In the data rows, zero lies at 4.5, halfway between 4 and 5.
Some points:
[4 5 9 6 5 5 5 6 3 2 5 5 4 4 5 6 5 4 5 7 3 4 2 6 3 2 2 6 6 4 3 7 8 4 5 3 3
 4 9 6 6 4 3 5 5 5 5 5 6 8 7 6 6 4 4 5 6 5 2 6 6 1 7 3]
[5 2 2 4 8 5 3 5 5 5 4 3 6 4 3 1 6 3 5 5 3 3 5 5 4 5 6 7 8 3 1 2 4 7 4 5 4
 4 6 3 3 5 9 4 3 4 4 1 4 6 5 6 4 5 5 6 5 3 4 6 7 3 3 3]
[1 5 6 5 5 5 4 4 3 1 5 2 2 6 6 5 1 8 3 3 2 3 0 2 4 4 3 2 6 3 4 4 3 3 5 6 5
 4 5 7 2 7 6 4 7 4 4 2 6 3 5 4 3 6 6 3 2 6 5 3 6 3 5 5]
[6 1 7 2 3 3 8 3 5 6 5 3 4 4 5 1 7 3 4 6 5 5 5 4 6 6 2 4 4 1 2 4 4 5 3 5 4
 4 7 7 4 7 2 2 6 5 4 6 7 4 7 4 6 2 5 3 3 6 2 4 4 8 4 5]
[3 6 5 5 3 6 1 2 4 3 5 3 3 1 6 4 8 2 3 3 7 1 5 4 4 2 4 4 2 5 2 3 3 2 6 4 5
 5 6 5 4 4 4 6 3 5 9 4 4 5 3 4 5 5 3 5 4 5 5 3 6 8 5 5]
[3 4 6 6 5 3 7 4 4 1 6 6 3 6 3 3 5 4 5 4 6 7 6 2 3 5 7 4 3 7 4 5 6 5 5 6 6
 5 4 5 5 4 3 5 4 4 3 2 5 5 4 8 6 3 2 4 4 4 4 1 9 6 8 8]
[1 4 5 4 4 7 5 2 2 4 6 3 6 4 3 4 3 1 2 4 3 6 7 3 5 4 3 4 7 5 4 5 5 3 5 7 4
 5 5 5 6 4 3 2 0 3 3 7 3 3 4 3 4 7 3 3 5 2 6 5 2 1 3 5]
[6 3 5 7 4 4 3 2 6 5 6 6 6 3 7 6 4 6 5 7 2 5 3 2 6 8 4 5 7 4 6 6 3 6 5 5 2
 4 4 2 7 5 2 6 4 6 6 3 3 4 5 7 4 9 4 3 7 5 8 1 4 4 4 3]
[7 4 4 3 1 3 2 5 1 2 2 6 4 4 3 5 4 4 4 4 4 3 4 4 5 6 5 3 5 7 2 5 5 9 6 5 7
 4 5 6 4 4 3 6 6 6 5 5 4 4 4 3 4 4 4 5 7 3 3 4 3 1 4 9]
[6 7 6 7 7 5 4 7 5 4 1 3 4 6 2 6 2 7 2 5 4 2 7 5 6 2 4 4 3 2 5 3 3 5 5 4 5
 2 5 5 6 6 2 4 3 3 5 6 5 6 2 6 9 4 6 3 5 3 3 5 7 4 3 6]
[4 7 6 3 5 5 5 7 6 5 6 6 8 7 4 5 7 5 4 1 4 5 6 3 5 6 8 2 7 5 6 5 4 6 3 5 3
 6 6 4 4 4 6 4 4 5 7 7 6 4 3 5 5 5 6 5 4 7 1 1 5 4 4 2]
[5 3 6 4 5 4 4 2 4 4 4 6 8 3 4 5 5 4 5 6 5 4 2 5 8 2 7 6 6 7 9 5 5 2 4 3 7
 3 6 2 2 2 5 3 5 1 6 2 7 3 6 4 5 6 4 4 4 5 3 6 4 7 2 5]
[5 7 3 3 2 2 3 5 4 0 5 5 6 4 2 6 5 4 7 5 6 5 7 7 5 6 2 4 3 5 6 2 5 3 4 5 3
 3 5 6 5 4 8 3 8 8 1 6 3 5 4 6 7 7 4 4 4 8 5 5 4 6 2 4]
[5 1 2 5 8 4 4 3 8 3 4 7 3 3 5 6 7 1 3 5 3 6 6 6 5 2 4 2 3 4 7 5 3 4 5 2 5
 6 2 6 6 5 5 3 7 7 6 4 5 7 4 4 4 2 7 4 1 2 4 3 2 2 4 4]
[6 4 5 5 4 3 4 3 5 7 5 3 5 7 2 6 6 6 1 3 7 7 5 3 3 6 3 6 4 2 6 6 6 6 4 0 8
 4 5 7 2 6 4 7 4 6 3 3 3 5 3 6 2 7 4 6 4 4 4 6 4 5 2 2]
[6 7 3 5 4 7 3 5 5 8 6 4 4 4 6 4 5 4 8 7 5 6 5 3 5 4 7 6 3 4 9 3 5 6 5 5 6
 6 8 6 1 7 5 5 6 3 6 5 2 6 2 3 6 5 3 2 4 4 5 4 3 2 7 5]
[5 5 6 2 4 4 3 7 4 7 4 7 4 6 6 3 1 1 7 4 1 2 4 6 6 2 6 6 4 2 5 5 4 5 3 3 7
 5 3 5 8 4 4 5 4 7 3 3 3 2 1 5 4 6 4 5 1 5 5 5 5 8 6 4]
[7 3 0 4 7 3 5 5 3 5 4 1 2 8 6 6 3 1 4 4 4 4 5 3 8 5 4 4 3 6 5 7 7 3 5 3 4
 4 5 2 5 3 6 6 4 5 5 6 7 5 5 4 4 6 3 5 4 7 5 4 7 4 5 3]
[6 5 5 7 4 5 7 5 3 7 7 7 5 7 5 3 1 5 5 4 4 4 7 5 2 5 5 0 4 8 3 1 4 3 4 4 4
 4 5 8 5 4 3 3 5 4 6 3 5 8 6 2 4 7 5 6 7 4 4 8 6 5 4 4]
[6 7 4 5 5 6 2 5 3 5 7 6 2 4 5 5 5 7 4 4 4 7 4 4 7 6 6 8 4 5 3 4 1 3 0 6 4
 6 6 3 6 2 5 3 5 4 3 4 5 4 5 6 3 3 5 5 2 1 4 4 3 4 3 4]
[4 6 3 5 2 4 7 6 2 2 4 5 6 7 7 5 8 5 7 4 4 6 5 5 4 5 4 5 5 2 5 8 3 5 4 4 3
 5 4 4 6 9 6 5 5 1 7 5 5 4 3 4 3 5 5 3 3 2 7 8 6 6 3 7]
[4 5 8 6 3 2 4 5 4 7 3 4 3 2 4 2 6 8 4 6 1 3 9 6 4 5 5 5 3 6 4 7 5 3 7 6 3
 5 5 4 3 3 6 6 4 3 3 3 6 5 5 3 3 5 5 3 2 6 6 3 3 4 5 3]
[4 5 3 5 6 6 4 5 5 8 2 7 5 4 1 4 3 5 3 6 3 8 3 4 5 3 3 3 6 7 3 7 3 4 4 3 4
 3 5 5 6 7 8 6 5 6 4 5 2 3 7 2 7 3 2 6 5 6 4 5 7 7 6 8]
[6 5 3 4 3 5 4 7 5 3 5 5 5 0 6 4 2 6 4 5 7 3 5 2 5 2 3 1 5 1 4 7 6 7 4 3 5
 4 4 4 4 2 6 4 5 0 2 5 4 5 7 6 4 4 3 4 5 3 5 2 4 5 5 2]
[3 3 5 6 5 4 2 3 7 6 4 4 6 9 8 5 5 4 4 6 6 6 3 8 4 5 5 2 3 3 1 4 7 3 3 4 4
 6 4 5 3 3 6 4 5 3 2 4 6 3 1 4 9 4 5 7 6 4 5 3 2 4 4 7]
[6 2 5 7 5 7 3 4 5 4 2 4 6 5 3 5 5 5 8 2 6 6 3 5 6 3 4 6 0 4 7 3 4 6 6 6 1
 6 4 6 5 5 6 4 3 7 3 7 7 2 4 4 0 5 5 7 6 2 2 5 4 6 4 4]
[5 4 3 5 3 4 6 3 8 2 4 4 0 5 2 5 4 6 6 5 6 5 2 5 2 7 6 5 7 6 5 4 6 5 6 4 4
 2 8 4 8 3 3 4 4 1 5 5 1 4 3 2 4 3 6 6 3 6 3 5 3 6 5 3]
[7 7 5 6 2 7 8 2 4 7 2 4 4 3 3 1 3 5 6 2 6 6 2 6 5 5 2 3 6 5 4 3 7 5 5 6 5
 6 2 4 5 4 4 5 6 5 6 4 6 4 3 7 7 3 6 6 2 5 8 5 5 2 4 4]
[3 7 3 3 3 4 8 3 5 8 6 4 5 4 4 8 5 5 6 2 1 2 2 5 3 4 3 6 2 5 4 4 4 4 4 5 4
 2 4 2 5 5 7 5 3 3 5 3 5 5 6 8 3 4 3 4 7 4 3 1 2 4 4 6]
[4 3 6 3 4 4 3 8 4 6 5 4 5 2 5 9 4 5 5 6 7 5 5 4 5 4 6 2 2 7 2 5 6 4 5 8 6
 3 4 4 6 9 3 3 3 6 5 2 4 5 3 4 5 1 5 6 4 5 6 5 5 4 4 1]
[1 7 3 6 8 0 4 4 5 5 2 6 4 4 5 4 4 3 6 5 6 4 3 5 6 5 4 7 2 6 4 6 4 5 4 3 4
 8 2 6 3 3 3 2 3 3 7 5 1 2 8 5 5 5 6 3 4 5 3 5 4 4 3 3]
[5 4 4 1 5 6 7 4 6 2 5 6 4 4 4 4 3 5 2 3 5 5 5 4 5 4 8 6 2 3 3 7 3 2 7 7 4
 3 4 6 3 5 4 8 7 3 5 6 3 3 6 6 6 5 6 6 9 4 7 7 3 5 7 3]
[4 3 4 7 1 2 3 3 5 6 6 7 5 6 7 2 4 6 1 5 6 2 5 4 4 2 5 6 7 6 6 3 4 4 5 4 2
 2 2 6 4 6 5 3 4 6 4 7 4 3 3 6 3 1 4 3 5 7 4 6 6 1 6 5]
[3 3 4 6 7 3 6 7 3 4 5 4 6 2 3 4 5 7 2 1 3 3 2 5 3 6 7 5 3 3 6 3 7 4 2 3 7
 5 6 3 5 4 3 3 6 7 5 8 3 4 6 4 4 4 4 4 4 4 9 4 3 6 6 5]
[6 5 6 3 9 6 4 3 2 4 4 6 3 6 5 6 5 4 6 5 5 4 7 3 0 4 2 4 5 4 6 4 4 6 4 6 4
 3 5 1 3 2 4 5 6 6 5 4 5 1 6 4 5 2 3 2 6 4 7 5 4 6 3 3]
[3 6 5 5 4 1 6 5 7 4 3 2 7 3 5 3 4 3 7 4 4 7 3 3 4 4 5 5 6 3 4 6 1 1 4 7 7
 7 5 2 4 2 4 6 5 8 3 4 4 7 3 2 2 2 4 4 8 5 4 5 4 5 2 3]
[4 3 7 3 5 8 9 5 4 4 5 3 4 4 7 5 4 5 4 6 5 5 3 2 4 6 5 7 4 9 1 3 2 6 7 0 5
 6 2 5 4 4 7 3 5 3 4 6 4 6 2 4 5 5 4 3 5 7 5 4 3 6 4 5]
[4 4 2 5 7 6 3 5 4 5 6 5 4 1 4 6 5 3 4 2 4 3 5 5 3 7 4 5 6 4 7 6 5 4 3 6 2
 8 1 3 3 4 1 5 4 3 2 2 5 6 3 3 5 6 3 3 6 8 1 7 3 6 7 6]
[3 7 5 2 4 7 3 3 5 3 5 5 3 8 4 0 4 6 4 5 7 5 6 6 6 3 4 6 5 4 5 4 7 5 4 4 6
 4 3 3 6 7 4 2 3 6 5 3 5 8 7 3 4 5 7 5 8 5 6 2 2 5 6 6]
[4 6 5 3 3 5 4 4 8 5 5 2 6 4 6 7 5 3 4 5 3 7 5 8 5 5 5 6 3 5 5 4 3 8 3 5 4
 2 2 2 1 2 3 4 4 5 5 6 4 5 7 2 3 5 5 8 1 3 5 5 8 4 8 5]
[1 2 4 3 3 5 6 6 5 5 5 6 4 4 3 7 4 6 5 8 8 2 6 6 5 6 4 5 6 3 5 2 5 3 4 4 6
 7 4 6 6 3 5 9 3 5 6 5 6 4 7 4 5 5 5 4 4 4 4 4 6 3 5 6]
These points spread out most along one direction. Take the direction at right angles to it along which they spread out most. Go by this last direction. Where along it does each point below lie, from 0 to 99? The average is 50, and the first point in the table lies past the average. One standard deviation of the points above along it is 16.
[4 6 3 5 2 4 7 6 2 2 4 5 6 7 7 5 8 5 7 4 4 6 5 5 4 5 4 5 5 2 5 8 3 5 4 4 3
 5 4 4 6 9 6 5 5 1 7 5 5 4 3 4 3 5 5 3 3 2 7 8 6 6 3 7] 49
[3 7 5 2 4 7 3 3 5 3 5 5 3 8 4 0 4 6 4 5 7 5 6 6 6 3 4 6 5 4 5 4 7 5 4 4 6
 4 3 3 6 7 4 2 3 6 5 3 5 8 7 3 4 5 7 5 8 5 6 2 2 5 6 6] 44
[4 4 2 5 7 6 3 5 4 5 6 5 4 1 4 6 5 3 4 2 4 3 5 5 3 7 4 5 6 4 7 6 5 4 3 6 2
 8 1 3 3 4 1 5 4 3 2 2 5 6 3 3 5 6 3 3 6 8 1 7 3 6 7 6] 68
[3 6 5 5 4 1 6 5 7 4 3 2 7 3 5 3 4 3 7 4 4 7 3 3 4 4 5 5 6 3 4 6 1 1 4 7 7
 7 5 2 4 2 4 6 5 8 3 4 4 7 3 2 2 2 4 4 8 5 4 5 4 5 2 3] 59
[6 1 7 2 3 3 8 3 5 6 5 3 4 4 5 1 7 3 4 6 5 5 5 4 6 6 2 4 4 1 2 4 4 5 3 5 4
 4 7 7 4 7 2 2 6 5 4 6 7 4 7 4 6 2 5 3 3 6 2 4 4 8 4 5] 36
[3 7 3 3 3 4 8 3 5 8 6 4 5 4 4 8 5 5 6 2 1 2 2 5 3 4 3 6 2 5 4 4 4 4 4 5 4
 2 4 2 5 5 7 5 3 3 5 3 5 5 6 8 3 4 3 4 7 4 3 1 2 4 4 6] 77
[3 4 6 6 5 3 7 4 4 1 6 6 3 6 3 3 5 4 5 4 6 7 6 2 3 5 7 4 3 7 4 5 6 5 5 6 6
 5 4 5 5 4 3 5 4 4 3 2 5 5 4 8 6 3 2 4 4 4 4 1 9 6 8 8] 57
[3 3 5 6 5 4 2 3 7 6 4 4 6 9 8 5 5 4 4 6 6 6 3 8 4 5 5 2 3 3 1 4 7 3 3 4 4
 6 4 5 3 3 6 4 5 3 2 4 6 3 1 4 9 4 5 7 6 4 5 3 2 4 4 7] 20
[5 2 2 4 8 5 3 5 5 5 4 3 6 4 3 1 6 3 5 5 3 3 5 5 4 5 6 7 8 3 1 2 4 7 4 5 4
 4 6 3 3 5 9 4 3 4 4 1 4 6 5 6 4 5 5 6 5 3 4 6 7 3 3 3] 48
[6 5 3 4 3 5 4 7 5 3 5 5 5 0 6 4 2 6 4 5 7 3 5 2 5 2 3 1 5 1 4 7 6 7 4 3 5
 4 4 4 4 2 6 4 5 0 2 5 4 5 7 6 4 4 3 4 5 3 5 2 4 5 5 2] 72
[7 7 5 6 2 7 8 2 4 7 2 4 4 3 3 1 3 5 6 2 6 6 2 6 5 5 2 3 6 5 4 3 7 5 5 6 5
 6 2 4 5 4 4 5 6 5 6 4 6 4 3 7 7 3 6 6 2 5 8 5 5 2 4 4] 42
[4 5 3 5 6 6 4 5 5 8 2 7 5 4 1 4 3 5 3 6 3 8 3 4 5 3 3 3 6 7 3 7 3 4 4 3 4
 3 5 5 6 7 8 6 5 6 4 5 2 3 7 2 7 3 2 6 5 6 4 5 7 7 6 8] 39
[5 5 6 2 4 4 3 7 4 7 4 7 4 6 6 3 1 1 7 4 1 2 4 6 6 2 6 6 4 2 5 5 4 5 3 3 7
 5 3 5 8 4 4 5 4 7 3 3 3 2 1 5 4 6 4 5 1 5 5 5 5 8 6 4] 30
[4 3 6 3 4 4 3 8 4 6 5 4 5 2 5 9 4 5 5 6 7 5 5 4 5 4 6 2 2 7 2 5 6 4 5 8 6
 3 4 4 6 9 3 3 3 6 5 2 4 5 3 4 5 1 5 6 4 5 6 5 5 4 4 1] 41
[5 4 4 1 5 6 7 4 6 2 5 6 4 4 4 4 3 5 2 3 5 5 5 4 5 4 8 6 2 3 3 7 3 2 7 7 4
 3 4 6 3 5 4 8 7 3 5 6 3 3 6 6 6 5 6 6 9 4 7 7 3 5 7 3] 65
